In the data rows, 128 means zero.
Every row has a hidden score from 0 to 40. What is each row's score? 20 is about the middle. The score is a weighted sum of the row's numbers plus the product of two more (or one squared), each taken from its middle value.
[159 120 142 135 110 153 142  58 186 132 114 118 109 122 167 124 144 131
 164 121 255 185 105 135 105 120] 26
[130 111  57 180 122  90 158 151  68  86 114 146 136 135 154 106 137 124
 170  82 127  82 101 119 116  94] 31
[117  94 118 169 110 144 185 151  88 117 216 177 141  88 104 111 128 195
 120  86 115  99  87 109  94 118] 24
[141  87 143 131 133  71 172 158 165 146 118 102 114 110 147 106 119 139
 167 129 107 154  84 129  94 109] 15
[124 118  75 141 151 181 150 157  46  99 112 150 134 139 159 115 159 134
 165  91 114  89 100 135 111  67] 11
[129 151 155 142 129 124 157 133 158 143 160 107  72 117  62 161 119 134
  76  82 111 168 177 120 161 105] 15
[137 133 129 161 114  96 123 140 163 150 102 100 113 121 160  96 154 119
 172 102 141 193 110 114 106  82] 17
[129 106 153 142 137 139 118 147 111  96 106 133 160 129 167 115 154 144
 168 142 136 114 110 118  97  76] 18
[142 181 147 135 137 165  86  57 174 156  77  99  62 112 147 118 156 105
 116  84 255 181 210 141  90 138] 13
[128  88 143 163 128  80 124 147  81 113 110 197 124 101 162 121 120 133
 166  98 100  98  97 117  79 156] 29
[ 93 152  51  59 111  60 142  62  66 118 185 174 132  97  66 158 158 133
  84  80 144 100 184 235 197  64] 20
[151 109 163  64 136 134 134  38 108 125 119 131 160 142 170 119 144 108
 157 148 255  99 103 130  99 142] 17
[158 100 147  83 127 183 111  24  98 114 116 137 160 126 134 106 133 118
 151 169 252 109  93 111  99 101] 22
[130  95 161 165 133 127 116 144 171 130 104 121  93 118 148  99 127 122
 162 107 109 172 106  97  89 168] 20
[140 114 123 171 137 156 114 152 132 124 104 143 157 198 175 130 139  99
 170 198 109  78  84 128  92  83] 18
[136 101 117 136 119  61 142 150 169 133  99 106 108 122 167 110 135 134
 156  98 116 156 108 130  92 203] 33
[134  95 151 168 135  87 175 150 193 145 105  74 111 117 146 100 143 153
 176 117 117 165 105 149  73  80] 12
[122 208  55 136 147 119  71 135 117 155 113 167 192 204  80 173  97  61
  64  88 107  71 195 113 201 189] 18
[124  85 151  75 134 167 121 158 178 124 118 107  96 104 141 127 136 134
 162  99 115 144  99 105 100 115] 20
[137  98 125 164 132 214 156 139  93 145  93 139 133 146 151  81  95 143
 147 183 110 136  94 121  47 114] 15
[122 106 152 140 119 162 114 143 103  82 119 203 140 106 151 119 151 119
 150  82 118 100  97 120 102 117] 21
[136 201  89 128 140 105  76 162 101  78 132 138 205 135  84 179  63  67
  55 191 109  80 194 112 180  91] 17
[138  99 159 165 116 144 140 126 175 132 120 115  98  98 159 120 147 103
 161 111 114 171 113 112 123  77] 15
[150 100 129  71 132  74 125 145 165 129 105  91  87 100 152 113 141 134
 159 115 122 181 100 118 106 220] 29
[114 105 156 131 118  72 126 142 167 134  92  88 104 134 144  93 133 137
 173  96 115 175  84 114 103  66] 20
[140 208 135 179 133 150  52 147 170 150 113  95  60 126 101 160 103  72
  86  83 122 183 195 121 185 123] 19
[153 111 136 135 126 160 143 150  73 127 106 164 142 112 146 119 160 128
 157  89 110  88  98 131 112 170] 18
[138 114 128 191 126 203 163 162 117 113 126 118 154 140 148 107 106 165
 163 175 106  59  83 101  84 106] 19
[133  98 165 127 128  77 122 170 165 138 115  88 106 135 159 107 154 111
 140 106 119 179 102 105 102  58] 23
[122 109 146 168 119 107 151 157 123 118  99 150 133 196 164 116 161 130
 166 205 118  63  90 110 103 188] 21
[112 100 117 170 138  85 180  40 189 134 179 105  67 118 136  87 111 211
 120  76 141 166 101 248  81 112] 25
[119 153 146 156 132 177 144  43 148 158 160  75  70 123  66 171 119 122
  86  82 144 155 179 240 199 147] 7
[130 189  66 129 136  96  92 143  81 109 102 171 144  86 158 128 124 136
  72  85  87  94 206  98 136 195] 30
[131 113 168 163 125 126 153 154 152 120 107 101 102 108 156 109 143 143
 167 101 115 183 107 117 113 102] 13
[111 114 157 171 125 139 156 173 179 138 130  86 108 121 150  88  95 190
 154  94 123 157 100 109  66  69] 12
[129 100 133 146 119  55 141 143 134 135 102 151 140 202 146 123 154 125
 164 177 119  71 103 118 123 147] 21
[128  88 122  64 101 129 177 149  95 108 207 185 140 100 115 131 143 157
  90  83 117  83  95 110 114 151] 21
[139 105 169 166 134 146 126 149 115 115 136 110 156 152 180 115 148 152
 163 160 130 103 102 126  93 128] 17
[131  84 167 150 134  83 120 141 127 108 100 138 162 120 154 114 149 124
 164 168 103 103 106 131 119  68] 23
[134 103 165 168 165  76 177 154 186 126 132 100 102 104 139  50  30 211
 164 115 124 183  93 111  67  61] 15
[114  92 142  67 116 170 130 153 159 155 144 108 105 102 163 107 141 127
 157 127 109 176  82 129 118 170] 19
[107 221 102  59 155 192  59 142 130  98 108 117 225 137  97 170  56  41
  87 195 126 124 170 123 199  60] 37
[125 156  20 128  97 141 151 140  73 190 179 139 135 144  70 147 134 109
  70 125 111 138 157 127 208 114] 14
[121 132  98 165 125 132 115 159 131 107 168 136 187 135  80 146 158 135
  71 217 111  99 187 112 162 137] 19
[100  98 132 177 138 115 163 141  99 129 137 137 160 114 150  75 145 130
 153 188 123  93 107 130  82 148] 16
[124  96 146 134 142 127 135 149  75 133 125 178 115 112 163 127 144 115
 149 113 118  97  79 107 116 100] 18
[139  88 163 176 125 198 124 134 166 130 108 101 109 103 150 104 146 134
 152 130 109 174  99 103 111 106] 16
[132 105 189 173 135 158 144 141 177 149 125  94 100 105 155 119 157 105
 160 121 125 159 112 105 103  94] 16
[129 115  95  66 111  74 186  59  75 119 212 136 117 129 119 143 144 160
  83 185 150 135  82 255 132  44] 12
[151  88 156 147 122 172 155 150 116 118 105 134 158 121 154 107 138 150
 138 157 101  88 102 108 113 124] 16
[119 132  56 170 104 140 116  42  50 166 162 138 136 141  83 174 115 135
  92 146 138 116 167 240 151 148] 30
[128 103 154 153 129  80 179 148 132 115 135 115 158 141 165  98 128 121
 154 167 119  97 114 117  93 173] 13
[152  83 145  82 137 149 116  51 103 128 102 133 155 144 160 122 130 157
 160 150 249  84  92 127  94 104] 21
[124 190  59 119 134 137 108 152  71 185 107 109 121 114  85 233  27  26
  71  85 116 127 217 117 143 105] 19
[117 148 123 159 122 125  98  34 160 140 162 108  71 113  61 175 111 119
  62  96 152 184 160 255 190 144] 15
[115 120 160  48 123 138 119 156 103 123 113 108 152 138 162  94 143 156
 151 171 117 107  94 109 105 175] 31
[132  89 158  70 133 109 167 140 165 150 109 117 107 125 148  64  62 185
 168 131 117 182  90 112  71 141] 22
[123  94  81 154 132  76 128 155  67 100  82 161 136 136 165 111 155 124
 148  77 118 101 102 117  93 156] 29
[121 139  93 170 101  92 129  52  95  86 180 184 135 112  86 167 128 132
  74  83 136  91 148 255 190  95] 22
[102 154 135 137 108  94 127  49 183 153 173 104  69 110  92 166 118 138
  74 101 148 171 182 254 175  61] 11
[116 119 130 149 125 197 120 148 114 144 120 136 134 206 168 119 137 119
 157 192 106  73  98 100  96 213] 21
[142 124 134 122 111  96 129 151 126  95 103 133 168 132 164  89 150 120
 162 138 126  96 100  99 132 136] 20
[120 102 157  86 137 160 112 152 125 111 129 113 159 159 156 101 130 125
 161 184 108  97  93 112 104 115] 34
[121 102 152  55 155  55 140 122 161 138  95  92  93 122 157 122 170 117
 152 110 104 167 106  95 113 191] 22
[137 151 137  86 131 121 124 160 164 180 183 112  62 128  81 157 122 120
  83  99  94 156 158 121 203  99] 33
[128  99 141 127 125  94 105 135 123  90 115 138 142 115 163 113 136 117
 157 178 119 103  98 116 105 179] 26
[145 101 123 149 119 142 121 129 189 132 122 103 126  99 186 123 147 136
 149 108 121 173 104 116  86 116] 28
[108  95 161 142 135 150 135 159 117 123 103 151 121 136 151 107 146 135
 163 162  96  92  98 116 101 115] 22
[133 109 160 121 110 145 135 126 171 141  99 110  94 128 170 112 143 117
 153  91 101 177  88 106  86 183] 21
[117 121 146  82 124 193 111 158  90 118 118 192 140 120 150 130 149 112
 144  89 128  87 101 138  97  86] 22
[117 163  67  91 135 139 122 135  91  98 152 199 120 111  60 169 136 131
  81 111 113  79 189 118 172 122] 28
[124 107 132 161 129 169 127 158  91 115 114 102 152 154 158 116 151 131
 153 165 112  92  88 126 107 120] 14
[147 119 146 146 122 152 130  49 174 142 110 107 107 114 169 113 149 109
 155 115 255 154  98 109 104 115] 24
[143 205 125 165 101 123  81 127 172 165 112 125  46 117 140 120 145 109
  92  80 122 169 190 122 133 207] 21
[136 136 153 137 135 144 132 164 175 152 177 114  81 140  62 151 153  99
  66 106 119 159 143 127 183 135] 26
[124 158  72 165  94 138 123 141 131  94 144 158 203 148  82 154 149 123
  80 213 118  96 183 138 179 133] 20
[135 108 150  68 128 165 137 144 181 139 116 123 123 111 177 104 147 127
 165  93  91 170 120 109 118 198] 20
[131 116 150  81 135  80 122 128 162 120 110 116 111 127 166 113 138 123
 153 130 130 171  99 107 103 189] 22
[117 124 150 189 123  89 127 137 113 106 123 111 140 118 160 127 144 126
 146 174  97  92 108 122  85 160] 26
[145  99 170 169 136 179 123  60 170 144 122 101 105 127 146 126 148 137
 144 119 252 196  86 140 122 124] 12
[131 164  31 162 131 110 127 153 119 145 185 150 189 189  79 155 168 110
  66 122 123  74 172 124 198 132] 13
[114 213  80 139 136  59  72 141 108  94 111 135 214 126 116 147 127 106
  69 186 121  94 190 114 191 124] 20
[127 119  33 106 167 203 186 154  47  53 135 164 160 144 143   7  26 241
 147 117 113  75 111 102  93  81] 8
[124  88 155 160 160 164 151 151 190 147 133  83 100 126 150  19  35 215
 135 124 136 169 106 129  90 158] 17
[124  98 167 184 128  96 130 156  99 128 120 135 146 125 155 110 164 130
 150 179 114  83 107 115 102 177] 20
[119 109 160 176 126 197 128 150 101 117  91 118 143 157 158 113 134 139
 156 160 112  96  95  98 108 215] 18
[141 104 132 144 101  65 138 134  82  89 107 176 126  99 164  96 140 140
 152  85 100  83 109 106 130  97] 21
[141 143 120 157 104 150 109 145 174 152 176  99  73 110  63 175 139 125
  79  90 122 176 176 106 191 125] 17
[110  90 142 155 144 190 142 149 174 150 116  91  98 115 141 115 148 112
 147 105 118 154 107 127 115 147] 11
[127  98 121 147 147 135 131 161 120 126 122 149 161 137 166 120 130 133
 158 168 113 104 100 102  92 115] 18
[130 168 117  75 121 157 120 157 106  71 161 120 206 135  51 171 118 109
  70 196 124  95 165 110 189 127] 24
[118  92 154  72 134 127 120 117 147 135 114 121 116 112 165 104 166 127
 178 111 121 165 104 122 115 105] 24
[100 164 101 160  93 126 129  27 114  87 152 148 193 154  82 175 127 143
  96 198 159  89 183 240 169  52] 20
[132 222  66 124 199 168  61 136 128 139 108 142 199 186  97 255  58   0
  82  96 111  61 200 107  65 201] 37
[118 113 131 158 108 141 186 139 185 135 196  96  96 121 110 129 154 145
  88 118 127 172  93 127 108 125] 15
[133 157 133  87 105 127 138 138 158 165 165  88  65 108  77 169 144 110
  56 104 122 178 173 131 164 130] 15
[147 126 146 147 124 164 119 148  86 110 114 157 130  98 151 111 148 120
 150 103 114  90 111 105 113  93] 20
[ 98 155 105  95 100  78 146  25  89 103 171 184 146 105  71 179 136 119
  82  86 147  79 176 255 181 187] 37
[123 219  88 160 134 117  96 138  85  89  89 185 127  94  93 130 149  93
  87  90 117  94 192 110 167 118] 20
[125 101 127  65 127 101 141 161 123 139 139 158 141 197 178 105 124 131
 177 181 126  58 102 123 109 166] 24
[122  92 167  72 131 153 115 146 175 139 135 105 116 148 167 107 148 141
 161 127 111 169  84 101 105 182] 26
[143  83 155 142 128  96 126 140  74 129 102 188 149  97 154 109 153 131
 169 101 124  99 103 124  93  86] 22
[127 116 163 118 140  79 151 148 171 134 115  91 108 132 156 112 159 121
 154 117 115 179 112 127 107 121] 16
[130  82 152 127 126 162 113 153 164 136 112  88 113 115 148 112 148 125
 171 101 113 178 106 135  98  60] 17
[124 101 170 160 128 175 124 136 145 135 120  83 115 110 168 111 146 140
 172 110 127 169  99 100  95 100] 16
[112 152  97 141 103 132 122 145 107 107 173 138 203 122  72 146 148 138
  77 202 121 111 193 115 165 131] 21
[126 117 170  81 140  97 136 146  96 126 122 138 142 142 152 122 179 121
 175 163  96 115 103 123 109 165] 32
[139 118 138  71 137  42 143 144  81 132 117 155 153 109 155 112 143 122
 159 107 108  87  99 125 107 102] 23
[126 209 143 160 132 119  75 144  68   7 118 167 163 141  95 165  79  37
  73 127 116  77 189 123 198 147] 17
[107 132 139 133 119 161 133  47 159 171 169 101  51 108  72 160 107 131
  59 101 141 196 173 220 181  83] 10
[140 116 151  48 148 203 158 153 182 138 108 102  91 119 151  99 115 168
 151  87 121 178  82 122  69 139] 15
[138 106 161  99 118 115 147 142 166 157  88 102  93 122 156 128 167 123
 154 117 139 167  90  93  98 160] 21
[120 147 139 143 109 146 128 162 156 138 155  98  82 108  83 167 126 124
  87  95 112 164 164 123 161 124] 14
[133  83 173 166 139 194 151 146 195 133 139  96 119 110 166 111 150 125
 152 114 112 194 107 112 103 145] 11
[139 102 142 148 128 155 136  40 169 144 120 105 101 124 145 119 141 119
 174 124 250 171 101 111 108 129] 28
[121 216 122  78 129 173  61 139 172 166 112  93  79 138 101 153 136  83
  74  76 121 162 206 134 187 109] 31
[132 106 137 182 111 183  98 148 115 121 120 135 166 142 138  99 153 141
 146 155 115 105 101 105  92 174] 23
[121 108 146  74 117 194 129 148  78 136 126 182 148 111 158 119 157 122
 156 110 113  85 104 129 115  59] 28
[130  92  40  85 129 126 178 152 125 143 146 136 160 174 133  32  72 248
 134 172 118  80  98 109  93 133] 18
[140  98 135 143 104 166 141  35  81 105 114 181 140 111 160 109 173 127
 167 105 255  86 118 118  84 112] 32
[142  98 125  96 134 136 194 161 165 138 183 115  74  99 120  68 119 200
 125  96 103 172  90 122  58 136] 16
[126  96 169 160 110 124 129 166  94 128 122 184 130 107 177 125 155 137
 154  99 112  92  96 111 104  74] 19
[118  68 162 133 122 103 129 150 123 103 111 135 142 139 138 109 145 105
 157 161 107 102 109 133 108 117] 20
[144 126 155  68 137 185 134  58 154 132 105 104 118 113 158 114 141 133
 156 124 255 172 102 131  90 141] 17
[119 112 124 171 144  70 136 152 117 135 108 168 134 207 142 126 147 139
 156 212 119  66 101 121 103 121] 22
[115 148  97  96 121 147 120 154 103 123 157 181 115 101  88 164 135 137
  83  60 114  94 177 112 170 118] 20
[146 122 146 140 119  67 134 135 114 126 111 130 159 136 177 124 151 114
 166 154 124  95 120  99 141 195] 21
[115  99 157 156 120 131 145 143 174 134 102  96 110 105 152  92 140 129
 156 108 128 165  94 116 109  59] 13
[123  79 160  71 139 161 113 155 161 137 115 110  96 130 154  98 139 122
 144 111 124 160 100 106 123 106] 26
[106  79 112 167 121  81 147 125 121 141 112 135 149 192 171 112 144 116
 144 198 121  61 106 121 115 202] 21
[154 101 146 177 116 140 117  41 160 148 128  95 108  96 165 133 174 131
 147 110 252 162 112 120 123 127] 33
[136 143  43 170 139 114 129 142 117 149 194 150 174 197  54 160 113 139
  67 154 107  77 140 118 159 144] 19
[129 107 138 149 133 106 111 135 109 106 118 135 166 130 182 116 138 131
 157 167 117  90 108 103 126  51] 20
[120 111 149 182 154  40 113 164  85 135 118 188 144 100 181 119 152 130
 155  96 109  92 105 101 104 155] 22
[103 159 163 166 124  76 115  22 167 153 157  82  88 130  67 165 110 128
  85  77 136 178 188 255 182 161] 13
[151 193  96  67 112  68  75 135 104 104  94 142 209 138  91 145 150 112
  61 197  97  90 184 126 140 172] 30
[144  98 158 144 124 184 147 152 163 125 103  80  82 123 181 112 143 116
 172 120 123 171 108 135 100 223] 14
[113 159 129  90  99 125 131 138 128  88 168 129 197 132  77 171 144 150
  70 181 117 110 175 112 187 140] 22
[122  93 152  70 124 158 175 146 161 129 127  98  99 125 156  73  76 159
 159 102 100 176  87 113  75 184] 15
[129 102 166 169 155  69 133 165 174 151 124 103  96 128 152 132 148 110
 166 117 125 173 108 110 108  39] 16
[118  86 139 158 102 142 143 151  67 119 123 185 141  89 163 117 132 138
 166  88 120  73  87 120 117 157] 26
[147 109 165  79 133 116 134 154 124 107 110 115 161 113 144 101 157 120
 167 184 119  89 111 116 114 115] 29
[134 117 142 152 154  89 130 152 165 142 110 109 111 114 141 108 133 127
 159 126 117 174 104  89 101 202] 22
[133 167 108  89 124 132 132 149 168 173 147 108  60  98  59 164 125 113
  68  82 116 170 163 110 163 112] 18
[147 227  92  56 163 149  82  33  94 113 111 159 131 112  89 174  45  45
  87  66 255  90 187 123 185 123] 17
[107  92 158 190 123 140 129 148 102 122  99 134 144 137 143 103 137 113
 154 156 122  90  91 122 110 203] 17
[127 106 128  71 140 120 150 114 172 144 133 102 124 120 143 126 167 121
 163 101 107 170 111 123 109 137] 21
[137 103 121  80 119 119 148 160 142 112 217 147 163 200  57 137 162 153
  92 194 120  77  98 114 154 135] 36
[136 112 121 177 129 132 172 154  72 160 139 167 130 149 135  32  12 216
 154 194 109 112  97 120  83 184] 26
[148 135 122 171 118 133 115 151 114  98 160 123 210 126  79 155 141 130
  64 199 122  89 181 115 165 121] 18
[137 102 142 147 101  82 114 153 168 121 116  90 108 117 155 118 126 125
 153 117 126 161  90 101 102 106] 21
[139  92 157  74 126 162 106  38  93 111 115 132 158 128 161 102 158 130
 163 161 252 103 117 146 113  89] 20
[138 117 126  65 104  56 116 159 154 159 119 103 109 126 144 114 147 125
 135 104 110 159  86 128 102  67] 23
[142 105 138 147 135  42 154 160  84 109 118 178 133 105 144  93 134 143
 147  85 108  90  91 121  66 151] 21
[127 104 169 149 154  70 183 139 164 141 120 107  92 108 169  79 132 158
 160 119 106 188 107 124  80 112] 14
[124 107 122 159 127 118 138 148 106 142 105 133 128 193 157 116 138 136
 163 183 119  69 112 119  85 130] 18
[133  99 155  45 125 169 129 132 167 142  93 111 126 121 177 141 128 120
 147 118 127 181  99 101 108 197] 20
[132 108  84  87 143 152 130 136  62 104 116 168 134 123 165 114 145 127
 144  88 119  89 114 115 138 102] 15
[127 111 143  59 109 119 135 165 174 136 122 112 115 111 150 115 162 108
 163 112 132 159 104 126 112 187] 20
[129 103 159 148 155 100 170 146 180 150 159 127  94 125 135  60  76 209
 156 111 110 170 105 130  55  94] 22
[154 137 167  79 139 169 143 148 165 129 103 100 106 116 173 116 180 111
 159 123 118 169  96 128 109 219] 17
[116  97 145 148 120  50 140 158 123 107 126 139 167 127 156 117 141 118
 181 163 114 108 108 123 102 100] 20
[109 108  75 125 109 142 166 153  69  87 139 161 149 143 161 107 126 133
 165  91 118  75  82 104  86 164] 37
[160  94  48 143 167 123 166 151  56  78 127 172 144 138 132  44  60 205
 144 110 107  89  93 124  58 136] 16
[127 111 148 159 127 193 126 130 148 146  98 105 112 118 161 127 147 115
 159 115 109 181  93 117 124 168] 17
[139 158 159 137 125 142 135 137  64  47 170 182 174 137  77 147 122 124
  62 169 129  90 168 127 180 134] 31
[132 100 136  87 120  62 119 163 136 101 117 153 133 177 176 101 144 140
 155 190 110  75 100 112 112 196] 24
[129 110 126 168 130  75 141 149 127 122 101 143 141 191 162 113 157 130
 151 196 107  77 108  84 116 181] 22
[135 173  35  72 122 120 115 136 133 136 171 142 188 183  78 169 131 126
  91 116 115  58 188 114 189 129] 21
[127 102 119 129 146  73 113 128  86 139 124 172 129 121 150 121 153 113
 168 102 105  86 122 119 124 142] 23
[118 219  39 116 152 182  80 139 138 145 122 152 197 178  83 177  76  58
  72 117 105  58 188 110 221 159] 16
[150  98  78 151 145 121 119 148  75  81 114 189 140 153 143 118 141 131
 175  69 110  71  91  89 130 120] 25
[113 157  72  81 107 155 132  49  93 113 148 181 130 114  61 173 128 126
  81  79 134  98 184 255 191 117] 22
[143  83 146 172 151  78 165 156 167 126 120  92 115 110 159  59  75 190
 144 114 126 171  92 119  75 186] 11
[108  96  97 132 127 127 183 155  64  40 165 144 160 130 140  90 130 209
 120 203 112  65  96  91  78 109] 24
[139 175 123  89 115 152 129 144 171 163 160 110  68 124  57 160 136 143
  78  97 127 162 182 115 163 124] 21
[117 110 163 148 115  62 162  46 116  96 225 149 165 140  85 124 149 167
  86 146 141  98  82 247 138 180] 18
[138  84 150  61 121  37 121 134 127 113  93 129 154 156 161 103 144 123
 152 169 114  99  97 119 121  55] 32
[159 207  30 160 137 148  87  61 126 108  89 154 194 185  76 162  89  60
  71 138 255  84 203 134 202 117] 14
[150 108 142 171  95 169 132  64  85 109 120 181 142  94 165 123 146 133
 148 121 255 101 118 152 106 123] 28
[125 101 146 146 130  73 136 141 163 136 105 120 123 138 160 119 165 118
 182 129 100 175  93 103  79 131] 23
[113 139  93 137 119 200 134  38 105  88 173 122 196 140  76 161 125 130
  74 193 130  94 174 255 192  80] 10
[131 165  90 171 132 130 135 152  97  78 156 150 147 134  67 166 149 126
  78  83 117  86 166 118 176 130] 16
[123  96 123  75 138 168 116 142 134 135  82 150 159 178 145 122 172 129
 154 209 132  83 120 110 118 159] 24
[116 216 145 164 144 139  95 135 169 153 103 113  50 121  71 213  32  57
  96  95 105 171 206 117 165 128] 17
[154 102 160 163 120 179 132  42 183 128 129 118  91 113 167 122 154 133
 156 114 255 167  92 126 117 128] 26
[127 202  29 154 129 163  76 155  68 181  93 141 109 159  97 139 145 106
  86 115 101 113 203 116 163  93] 18
[115 139 110 160  84 151 112 143 104  86 169 115 186 126 100 172 141 122
  75 183 104 105 174 119 177 120] 17
[116 147 135 167 117 139 125 139  37  24 162 181 198 122  61 152 142 121
  79 187 111  86 171 112 167 121] 22
[132 152  93  70 135 159 156 131 101 119 145 149 197 148  59 179 140 112
  88 171 105 110 175 103 174 114] 21
[111 110  82 167 137 129 131 133  66 109 104 185 151 141 149 114 142 121
 174  98 112  74  89 118 128 173] 31
[118 171 120 162 120 175 134  64 150 151 175 102  52  94  70 164 122 108
  82  78 142 162 174 245 186  81] 8
[112 130 126 140 123 125 131 127  80  94 190 201 153 114  53 166 131 118
  87  60 110 117 174 125 178 134] 19
[145 210 162 176 143  94  73 143  44   0 117 153 191 117 114 133 178 121
  78 142  98  94 182 118 167 173] 30
[137 109 144 133 146 120 168 157 171 155 139  79 122 122 141 102 138 166
 155 102 102 161  90 118  87  46] 16
[128 161  50  68  94 128 118 150  71 192 171 145 136 157  63 177 124 130
  70 131 120 117 168 111 170 147] 23
[120 104  80  50 124 162 135 145  55  79 103 167 142 125 140 121 133 116
 154  84  94  97 107 111 134 177] 24
[135 155 125 153 114 140 121 133 169 143 151  90  84 103  63 168 127 113
  91  78 117 167 161 111 185 141] 18
[154 121 149  75 126 161 138  30 118 133 124 120 163 115 157 116 123 139
 148 172 253  96 108 120 117 111] 20
[119 137 171  80 128  78 117 148 170 117 106 104  83 110 153 126 160 126
 160 110 108 160 104 104 113 169] 25
[137  91 109  88 165 156 168 144  59 144 126 132 121 140 180  37  20 221
 158 194 109 136  93 111  92 112] 26
